In the rows, 128 means zero.
Z: rows in several groups, each row roughly a mix of its group's directions
Z (114 x 10)
[[116 115  93  97 171  91 150  96 113 106]
 [151 116  85  88 130 156 129 123 118 181]
 [127 113  67 128 129 150 155 112 148 174]
 [136 134  78  93 121 146 144 147 118 182]
 [149 128 172 154  77 157 114 156 127 149]
 [118 128 173 150 134 106 111  95 148  73]
 [149 125 128 103  89 145 162 179 103 154]
 [156 128 174 130  95 122 140 158  84 157]
 [157 133 154 120  81 143 155 177 122 153]
 [162 117  95 113 119 135 145  87 125 184]
 [136 133 167 167 118 128  97  72 150 139]
 [110 124 162 153 147 116  97  78 142  88]
 [126 134 101 104 111 149 150 199 117 137]
 [153 115 116 117  94 197 118 140 130 154]
 [106 117 117 135 154 162  70 105 150  98]
 [117 127 185 157 127 119 103 111 139  77]
 [143 132  71 107 143 146 122 112 122 183]
 [156  96  90  96 104 138 144 102 144 170]
 [156 130  91  91 116 160 143 168 121 164]
 [ 95 117 105 144 182 122 111  89 144  97]
 [110 123 167 147 150 113 106 106 138  66]
 [121 119  70 104 157 116 146  83 141 144]
 [158 104 125 105 117 162 173 172 135 151]
 [104 157 129 147 127  78  85  93 107 118]
 [137 161 151 137 101  82 183 136 123 142]
 [171 113 172 121 113 120 119 127  76 157]
 [102 145 129 152 149  80  85  93 110 117]
 [113 112  92  96 172  88 151 110 121 102]
 [141 152 159 147  65 163 124 150 142 126]
 [132 144  85  78 146 104 156 162 110 138]
 [114 125  86  89 178  99 141 111 125 105]
 [170 129 144 125  72 159 129 153 118 160]
 [148 124  83 103 119 150 152 142 122 186]
 [137 149 162 130  75 175 132 125 155 107]
 [104 115 165 170 151  86 128 131 142  90]
 [116 100 101 122 193  92 128 113 110 135]
 [129 158 134 113 121  73 188 128 125 129]
 [119 152 146 150 111  84  84 108  86 134]
 [104 112  95 130 166 160  75 119 137 106]
 [156 141 152 122  73 157 138 171 126 150]
 [142 143 134 106  68 139 159 169 107 142]
 [118 100 111 117 167 102 130  68 133 100]
 [134 149 154 113  76 114 158 171 100 140]
 [ 96 151 127 138 138  76  94  95  98 113]
 [160 114 193 146  95 133 117 133 101 138]
 [148 168 182 136  92 120 107 148 106 141]
 [146 118 132  99 121 180 158 179 143 141]
 [156 107 179 114 118 140 100 139  77 139]
 [153 109  96 102 113 167 148 146 124 181]
 [120 130 185 153 121 105 113 107 140  77]
 [100 139  75 134 151 131 121  99 178 111]
 [151 147 159 111  71 133 155 167 123 145]
 [112 119  84 131  89 121 171 129 132 174]
 [139  97  84 103 166 111 131 134  90 161]
 [140 120 175 185  99 140 115 135 150 149]
 [151 146 145 131  91  96 179 147 112 162]
 [113 139 175 146 125 103  89 103 135  81]
 [130 115  90  91 182 113 130  90 130 109]
 [114 152 139 160 125  98  68  97 107 125]
 [147 120  85 100 124 155 130 146 106 185]
 [140 153 136 129 104  91 195 143 124 149]
 [149 148 171 135  66 148 136 156 129 136]
 [112 140 125 146 149  99  69  84 107 123]
 [127 159  67  88 153 128 140 127 131 157]
 [150 134  96  99 104 151 138 137 121 193]
 [139 119  88  93 175 125 128  76 128 126]
 [126 148 168 152  72 137 125 171 117 140]
 [115 144 132 140 142  79  78 104  89 137]
 [115 112  79  89 164 108 146  94 125 111]
 [141 101 128 131  77 184 120 145 151 148]
 [103 128  89 141 169 137 117  95 170  98]
 [162  94 123 118 135 188 149 125 163 135]
 [146 105 113 110 132 189 154 163 155 136]
 [158 119 185 128 102 131 113 142  82 147]
 [131 151 131 119  99  81 179 159 111 145]
 [108  98  85 103 172 137 136 102 130  90]
 [105 142 182 169 121  98 107 110 133 100]
 [150 123  89  99  95 168 142 124 115 172]
 [ 93 136 121 146 165  72 108  97 117 110]
 [108 109 101 124 193  87 124 108 117 127]
 [107 138 112 128 147  65 105 103  88 131]
 [153 128  88  89 109 138 155 158 116 172]
 [137 106 187 112 136 121 108 139  83  98]
 [126 110  91 102 178 112 136  79 126 112]
 [150 121 191 138 103 126 106 144  85 133]
 [142 131  91 102 110 147 150 157 113 186]
 [132  96 115 130 150 185  78 110 138 127]
 [134 117 177 111 126 129 108 164  70 120]
 [151 116 145 127 112 189 148 170 157 136]
 [105 137 179 168 140  95 113 116 124  90]
 [107 131 171 175 134  84 126  98 122 107]
 [132 119 177 182  90 154 113 131 135 136]
 [110 123  62  97 152 110 154 124 152 141]
 [119 134 168 145 117  85 142 184 114 109]
 [133 155 167 142  71 166 121 130 148 110]
 [ 97 135  76 139 158 126 124 105 172 104]
 [150 118  91 107 114 154 157 152 118 184]
 [148 127 169 114 110 125 101 151  69 151]
 [136 120 118 105 119 124 162 196  93 126]
 [108 105 113 135 161 165  78 114 146  94]
 [150 141 137 112 107  89 192 136 115 153]
 [105 132  80 140 158 133 110  91 172 108]
 [106 146 123 146 140  74  87  93 100 123]
 [130 104  98 121 186  89 113 116 107 152]
 [129  99  89 116 173  85 136 119  99 150]
 [154 115 130 104 102 174 170 166 144 140]
 [120 117  88  82 169 107 137  95 119 102]
 [161 112 129 110 103 178 159 167 141 149]
 [102 144 135 153 152 109  73  84 124 108]
 [146 105 156 119 120 182 170 163 145 128]
 [157 138 159 120  74 182 118 133 129 134]
 [147 162 183 140 120 145  76 131 138 122]
 [108 138 135 152 154  83  86  84 115 117]
 [149 149 150 122 102  86 182 138 108 152]]
one row of each group, then the others: which group is each in?
[126 131  70  96 147 152 149 149 118 167]  Y
[150 109  85  75 117 169 135 143 122 140]  J
[126 171 153 135  61 137 131 146 145 115]  D

[148 142 162 146  98  87 181 138 118 139]  Y
[147 132 132 119  79 186 140 166 131 136]  D
[114 138 106 140 134  78  88 103  83 138]  D
[154  96 103 118  86 157 142 118 144 176]  J
[153 111 111 103 117 171 173 160 160 138]  D
[157 107 138 110 111 163 176 171 139 146]  D
[109 138 157 152 146 104 111  91 152  74]  Y
[138 113 123 113 119 188 167 155 165 119]  D
[123 102 103 131 154 177  76 107 145 121]  Y
[130 106  93 108 107 194 131 156 134 132]  J
[ 87 120 138 131 147  84 142 143 118  72]  J
